Each path below is one point turned by a fixed rotation once a step. After each direction that follows a path, write how fast that rotation turns it, in degrees each step (0 if it stays still).
Each turn is a multiple of 5 degrees from 10 to 175, or 0.
Each row of a path follows its step; steps can be skipped.
Rotation 1:
step 0: 12 26 -7 -22 31 -2 -31 7 -8 -28 -6 -21 -4 16 38 -44 -25 -13 -6 -4 1 0
 -13 3 -17 17 15 14 23 14 -4 0 4 -11
step 1: -2 -9 -4 0 -2 -51 -22 21 2 15 3 13 11 -10 6 -14 -12 -15 22 22 -4 31 3 -3
 -2 4 13 15 50 12 37 7 12 -4
step 2: 9 0 -6 -35 3 -6 0 -12 10 -4 -35 7 19 -9 28 -16 16 -6 6 -10 -17 13 -22 3
 6 21 8 26 3 37 31 -15 -21 36
step 3: -26 10 7 -3 22 -30 -22 -5 -4 -20 -14 -4 -22 -24 33 -27 -16 -20 -4 -5 -17
 -22 36 -4 -12 15 -5 5 22 17 9 8 12 23
step 4: 0 18 -3 -19 37 -24 12 15 -20 19 -9 -1 -1 19 18 -22 17 -8 -22 4 -7 22 -6
 -3 -29 12 9 3 42 -7 34 -16 1 -1
step 5: -6 12 -2 -25 -8 -19 -24 17 -9 -13 -26 8 13 5 19 -38 -14 -16 32 25 -9 -1
 -28 25 -31 -11 11 6 12 33 1 -3 -3 11
step 6: 0 -3 0 -16 3 -37 -26 1 10 17 -19 29 -9 -11 18 -18 -3 6 -8 6 8 22 38 -25
 -8 10 34 17 7 26 23 9 -15 21
step 7: -27 5 -12 -48 4 -16 23 -15 -2 5 6 10 -5 -1 33 -2 12 -29 -26 12 -28 -11 4
 12 -10 9 -5 3 20 30 25 -23 -4 18
step 8: -9 21 12 -13 38 -20 -20 -2 -28 -2 -9 -9 -27 -1 41 -23 -1 -31 1 10 11 -5
 -10 16 -29 11 24 11 8 -3 -11 19 -18 4
step 9: -20 24 -14 3 1 -37 -21 32 -21 33 -6 18 8 21 6 -9 4 -6 -5 36 -3 1 -6 -21
 -3 -8 12 7 29 28 29 -4 -7 3
step 10: 14 1 -21 -41 -1 11 -18 -3 10 -11 4 15 20 1 30 -17 4 -23 -3 -2 11 0 -11
 -6 -17 16 27 10 2 60 6 -11 -15 6
step 11: -17 6 6 -13 -8 -44 -32 -17 5 8 23 -4 -38 -22 30 -4 -24 -26 -10 10 -20 7
 12 -7 3 18 14 19 18 14 8 6 1 3
Speeds:
15 -1 1 -4 14 9 1 0 2 2 -7 -1 0 1 5 1 11 3 -4 -10 14 9 4 -2 -4 9 12 6 -5
 -5 1 3 -11 -3 -> 175
8 -17 2 -1 -10 1 -6 4 4 2 -6 6 4 4 -3 -5 -8 4 -2 10 2 3 -5 -5 -3 6 12 0
 2 3 -8 -16 10 -10 -> 80
-4 -4 -8 4 3 9 -3 2 8 -7 8 5 -2 4 8 -8 -4 8 -10 -9 -2 -5 16 -8 2 3 -4
 -14 -3 11 1 -8 -4 4 -> 100
-4 -10 -1 -1 11 -1 13 -4 -6 -4 12 10 18 3 -9 2 6 -6 -4 1 9 4 3 -3 -1 -2
 0 1 9 6 6 3 10 0 -> 130
Rotation 2:
step 0: 7 13 -8 -23 -15 21 3 -1 -8 -19 -21 -27 -4 3 6 49 -26 -13 20 -13 4 9 5
 -21 13 -30 4 23 -23 15 -9 -26 44 29
step 1: 9 29 12 11 9 24 -49 -10 37 20 6 11 -18 -3 -24 35 14 -22 16 -10 -24 12
 -25 -5 5 -7 8 22 -16 16 33 15 -23 -1
step 2: -8 10 -31 7 -17 23 -2 -2 -7 9 -26 8 -53 -35 8 -28 33 -6 -34 -13 -9 -5
 -15 -16 -9 14 24 19 2 21 -15 2 19 -11
step 3: -17 21 20 -13 -19 14 4 25 10 37 -5 -2 -4 -8 14 15 -43 -13 -18 -31 -6 32
 13 -9 -1 17 -36 7 -14 -6 -20 -17 32 -7
step 4: -8 31 3 6 -7 -5 9 -38 0 15 2 30 -6 1 9 19 -15 -1 35 -37 -7 -28 -14 -6
 -19 21 -16 21 -13 12 16 5 -42 -38
step 5: 7 12 -17 33 -2 -10 20 -25 -7 4 -20 24 -25 -11 41 -37 2 -21 -2 15 -6 22
 -2 35 -13 -2 21 5 -35 -30 -12 7 9 -8
step 6: -17 18 -4 13 26 17 10 1 -15 38 48 16 34 -4 40 -10 -26 -4 2 -15 -20 23 11
 -3 -10 3 3 -14 28 3 -15 -19 20 14
step 7: -4 18 30 7 -27 -5 15 -33 -9 -15 1 -14 14 -6 24 2 3 0 11 -32 -20 -42 10 0
 -3 -38 1 -8 8 -15 31 -46 -18 -3
step 8: 25 29 -19 24 2 -33 6 7 -3 -7 -2 -12 -3 -7 36 16 23 -16 20 23 10 25 -35
 21 0 -44 -9 28 0 -5 5 1 7 33
step 9: 5 11 13 -4 24 -7 -8 22 9 10 31 34 14 -22 21 9 23 13 -17 6 -40 14 17 -38
 4 -14 41 5 -9 32 10 -4 6 27
step 10: 3 -19 37 1 -34 -9 -6 36 9 2 -2 -30 -26 -27 18 -14 18 -33 0 -11 -26 -26 7
 -9 1 2 -7 11 36 14 26 -25 5 -11
step 11: 0 39 -16 -14 -15 -39 41 38 24 3 -13 -26 -18 17 7 7 4 1 21 -18 6 20 -9
 -16 23 -10 -17 19 -8 18 -22 14 -16 -1
Speeds:
8 6 -7 -2 6 5 6 7 4 5 2 15 2 3 -6 6 -7 1 -8 -8 -4 -10 7 -3 1 -4 1 0 10
 -7 17 11 -5 1 -> 135
2 3 6 8 -4 5 -4 0 -8 -12 -7 5 1 1 -8 -16 5 3 -1 2 -7 -17 2 -4 -16 1 -2
 10 -1 4 3 -6 -3 -2 -> 135
2 0 5 1 5 -2 4 -7 10 0 -9 -8 13 6 8 11 0 5 -2 7 -6 -5 -7 4 -9 0 6 9 -5 4
 2 15 10 -8 -> 95
-8 -6 4 -6 7 -6 4 10 1 10 -4 3 1 -3 4 -10 2 -9 -2 -9 7 -6 4 -1 5 13 -8
 12 -13 1 -4 9 -7 -7 -> 45
5 -6 -5 -1 12 -1 0 2 0 7 -4 9 2 -4 6 -3 -2 7 -20 7 11 7 7 -4 -11 -1 5 1
 1 10 -4 -12 7 0 -> 110
Rotation 3:
step 0: 30 -15 -11 3 3 17 -8 9 -20 19 -11 16 25 -6 -19 -10 -2 -5 -26 -21 -26 -18
 8 1 30 16 39 -20 22 30 -13 21 -11 17
step 1: 8 11 -14 -23 -11 -29 -48 -22 6 11 -3 -12 -8 -8 19 1 5 22 -31 -6 4 -7 -22
 4 3 -11 25 12 17 -2 42 -28 12 25
step 2: -32 13 -29 -19 22 -3 -1 2 -25 -2 20 5 26 -33 15 16 18 -24 -15 -12 14 13
 -16 -2 -19 18 6 -33 30 25 4 18 -8 -13
step 3: 10 11 6 4 -23 -5 9 -17 8 7 -21 -38 16 -20 9 -1 20 12 -1 17 14 -2 -14 35
 16 -24 34 2 19 23 -26 -23 1 -33
step 4: -19 1 -6 -7 -11 -20 -32 7 -19 18 -18 7 -1 28 24 18 -12 -40 14 -18 2 11
 -10 25 -20 -20 -16 16 33 -22 -17 12 15 -21
step 5: -25 -15 0 -19 6 4 4 -1 4 29 39 -19 3 -9 -25 -11 30 4 41 1 -22 -14 1 -16
 4 -23 25 14 22 -8 -29 10 -17 -21
step 6: 34 -1 19 1 -5 -9 24 -14 2 -12 -22 34 -3 40 14 1 21 19 3 -29 -16 -23 -16
 -2 -24 -35 17 -9 25 -16 -2 12 2 -5
step 7: -15 -12 4 -8 -2 -7 -47 -1 -6 -3 22 23 -8 -14 -26 -14 -30 7 -2 17 -25 -5
 -2 2 -24 -24 20 -39 6 6 -22 18 12 31
step 8: 18 15 -2 0 -6 -7 9 -1 6 -13 22 4 -9 -11 4 -13 -2 -33 -17 -39 -3 -41 -22
 -9 42 -6 36 -14 17 5 5 -10 -29 20
step 9: -30 37 -3 -7 -13 0 -17 -17 24 -11 -16 20 19 -19 6 27 -14 25 -17 -4 1 20
 -41 8 -13 6 38 8 7 -10 14 17 3 17
step 10: 35 -4 -28 9 3 -9 -9 -4 -15 27 3 -10 9 -31 13 -15 -4 -27 6 7 23 27 -23 0
 -1 27 22 -15 20 18 -34 26 -23 -2
step 11: -7 -4 11 -1 -30 -20 -22 -2 2 32 -27 -19 37 4 -1 1 13 18 -19 -11 12 -33 2
 22 33 11 14 23 33 -13 4 10 7 -14
Speeds:
-5 11 -6 -2 -6 -3 -5 -12 5 5 -5 -1 1 3 7 -3 8 1 8 3 10 2 18 0 4 0 -11 -4
 5 -4 -9 4 -3 -15 -> 45
7 11 3 -4 -6 3 -4 2 7 -16 2 15 -6 3 -9 -6 0 -3 15 3 -10 -12 -1 -8 -4 -2
 -4 4 0 2 -8 2 2 2 -> 40
-3 7 4 -8 -3 -9 1 -5 1 4 2 17 -3 10 9 10 -3 4 -9 9 5 -3 -3 14 -8 2 -2 7
 -3 -9 4 0 11 4 -> 140
-12 -17 -9 -1 3 3 -1 -10 -4 -10 -2 10 1 -12 7 -5 2 -7 -3 3 2 4 6 -3 -4
 -4 -3 13 1 2 -9 6 2 10 -> 140
4 3 -2 -5 15 -5 -1 2 -3 -7 0 -2 -5 0 -7 8 -14 9 0 -2 17 -6 6 -3 1 -7 10
 7 12 4 -3 6 0 -5 -> 0
3 2 1 -4 6 -3 10 -2 8 0 -6 -14 -14 7 1 -3 9 -8 -10 16 -6 -2 -1 -3 7 3 1
 0 11 0 -5 6 2 10 -> 145
4 1 -5 6 -8 -8 6 -14 7 0 6 2 4 1 -9 1 -12 3 -6 -7 2 5 -4 -8 12 2 -3 -6
 -7 -9 -5 14 -1 10 -> 35
Rotation 4:
step 0: 22 1 6 12 26 -12 -13 -10 -38 10 11 -2 -34 9 -14 31 27 -10 -12 -32 15 37
 15 -20 -10 9 -18 26 17 -5 -7 1 3 17
step 1: -3 -6 -19 23 -10 9 -5 9 -1 2 -15 14 14 28 -8 22 17 3 18 -28 -20 5 9 -9
 -3 26 -10 29 42 10 -26 -19 -47 2
step 2: 50 13 6 -6 -2 -7 -4 17 -7 7 -2 10 -31 14 -14 40 30 -20 -7 -9 5 23 5 -14
 -9 11 26 34 23 -22 -24 12 4 -3
step 3: 4 22 1 23 11 4 1 25 -10 15 6 9 3 43 1 36 24 -3 -1 -19 -14 -13 23 -30 10
 -9 -31 16 21 22 -3 -12 -32 -1
step 4: 25 7 1 -5 -22 -16 -20 16 6 13 -4 15 -12 -2 -3 26 19 -19 5 4 -10 21 49
 -14 -1 18 14 8 29 5 -58 7 -1 -16
step 5: 22 41 14 19 11 -20 0 51 7 14 16 2 -1 16 3 26 7 -16 18 -10 -21 -8 -6 -17
 26 -7 -14 25 21 -2 0 -13 -10 -28
step 6: 10 13 0 7 -15 -24 -6 7 -15 16 13 -10 -35 5 -5 11 14 -12 13 13 -6 -1 45
 -41 13 26 -18 9 -14 27 -43 9 -9 -14
step 7: -5 28 3 32 -15 -33 -28 49 9 18 14 7 16 6 2 5 -10 -7 26 -23 -5 13 12 -2
 20 12 -16 18 8 -29 -27 -19 -2 -9
step 8: 11 20 3 11 -3 -11 11 24 -7 3 5 8 -50 1 10 1 12 -8 16 28 -19 8 5 -19 19
 33 -7 40 -35 -8 -17 11 -26 -18
step 9: -22 31 -3 20 -17 -24 -24 40 -6 9 8 9 4 35 -25 9 2 2 17 -11 29 -13 24 -12
 5 17 -20 15 -29 -18 -18 3 3 13
step 10: -18 17 -1 13 -8 -7 -5 27 -1 23 -10 38 -24 -8 21 9 7 5 -4 24 -12 40 24 15
 13 18 -14 22 -25 -22 -16 9 -31 -18
step 11: -4 34 16 2 -6 -20 -5 44 6 -20 -19 28 -6 29 -37 5 5 3 30 28 17 -19 12 9
 -1 23 -13 25 -17 -3 9 3 4 -4
Speeds:
10 -14 3 -2 -14 -12 4 -1 7 -10 -2 5 -5 0 -8 12 -8 1 6 -2 13 -6 5 1 -7 4
 5 -5 -6 5 -5 0 4 1 -> 155
-5 1 2 -10 8 1 -12 -4 -8 -5 5 7 -6 4 6 2 8 -3 9 -6 7 -9 -3 -10 8 3 -8
 -11 -4 9 1 7 -1 12 -> 125
2 2 6 -8 4 1 -2 8 7 -10 -4 9 -3 -8 2 -2 2 -6 13 2 -7 -1 -20 7 2 8 14 4 7
 -4 -3 0 -4 -4 -> 120
0 0 -2 -16 2 0 0 -3 7 -7 -3 -1 -3 -6 -10 -4 7 -2 0 -16 -3 -3 12 -3 0 -2
 -7 0 -6 -15 4 -3 -11 -13 -> 0
Rotation 5:
step 0: -23 -27 -3 19 37 -19 -19 -51 -3 11 30 -16 23 -15 -9 -5 13 8 12 19 -13 -8
 24 39 -5 -5 16 15 15 18 37 -25 21 -1
step 1: -13 -16 -32 40 32 -12 -14 -32 -35 14 -14 2 2 20 2 -51 -1 -18 4 9 -20 2
 20 19 -8 -26 1 -29 -12 -29 1 8 18 -1
step 2: 18 -45 -5 -29 -7 -29 3 -18 -39 7 -22 -42 -9 -5 18 -16 -7 -30 -1 0 6 -24
 -8 -17 -2 -12 -3 -29 29 -40 12 10 19 2
step 3: 11 -6 4 -19 -23 -24 -5 -29 -13 -9 -11 -23 22 -13 5 14 -52 10 -6 15 -25
 -6 -20 9 24 -24 -17 -45 24 27 -7 -16 34 4
step 4: -15 12 -33 11 -1 -31 12 -25 29 -13 42 -42 0 7 -15 -10 -18 7 0 18 -16 -41
 -4 31 14 -5 30 -3 8 22 2 -15 33 3
step 5: -6 11 0 29 8 -30 0 -18 -39 -15 13 -20 -4 39 -21 -45 -1 -43 36 27 18 -10
 12 23 15 -5 -5 0 -17 19 5 -6 6 9
step 6: 24 -23 41 7 -2 7 1 -36 -47 18 -25 -15 -14 27 0 0 19 -40 27 -2 -14 -36
 -13 19 -1 -1 33 -12 11 -4 12 15 22 10
step 7: 23 -21 12 17 8 11 -10 -27 -13 24 -9 -28 35 9 3 6 -9 21 5 45 -29 17 -28 8
 18 2 -9 -26 41 -11 32 13 25 27
step 8: -33 10 -14 13 -2 6 7 -34 -6 25 21 -16 17 -4 6 -37 -37 27 -39 30 3 -46 -9
 1 5 -4 -7 -11 19 -7 10 24 34 -1
step 9: -26 -14 9 13 -2 -55 -7 -20 -3 1 -1 -12 22 11 4 -31 4 -11 -8 12 50 -48 1
 23 -2 -10 -26 -17 4 -2 -3 -33 5 21
step 10: 36 -5 32 33 -9 -26 7 -44 -33 -14 1 -10 1 18 2 -17 -1 1 6 -15 -13 -22 6
 22 -25 -18 19 -29 14 -3 -10 -49 0 -19
step 11: 26 -28 15 5 -1 -16 -25 -19 -1 8 4 -53 -12 -10 -16 -24 -11 11 17 38 -46 2
 8 25 17 0 19 -18 4 -21 28 -9 -11 -24
Speeds:
-11 6 3 6 -2 -3 -4 5 2 -13 2 1 1 10 0 0 -3 3 10 -8 -1 -12 8 7 4 1 0 9 12
 7 -1 -16 -8 -5 -> 70
13 5 -4 -11 -4 -9 5 8 9 -13 0 -6 -13 -3 -7 -4 -8 -12 3 4 -10 0 0 0 4 -2
 3 -7 -7 5 -5 -5 0 -5 -> 45
2 -8 -2 -11 4 -9 -10 7 8 -5 1 -12 11 0 -4 -1 11 1 7 9 8 5 -1 -7 -6 1 0 5
 5 0 12 -6 -3 11 -> 160
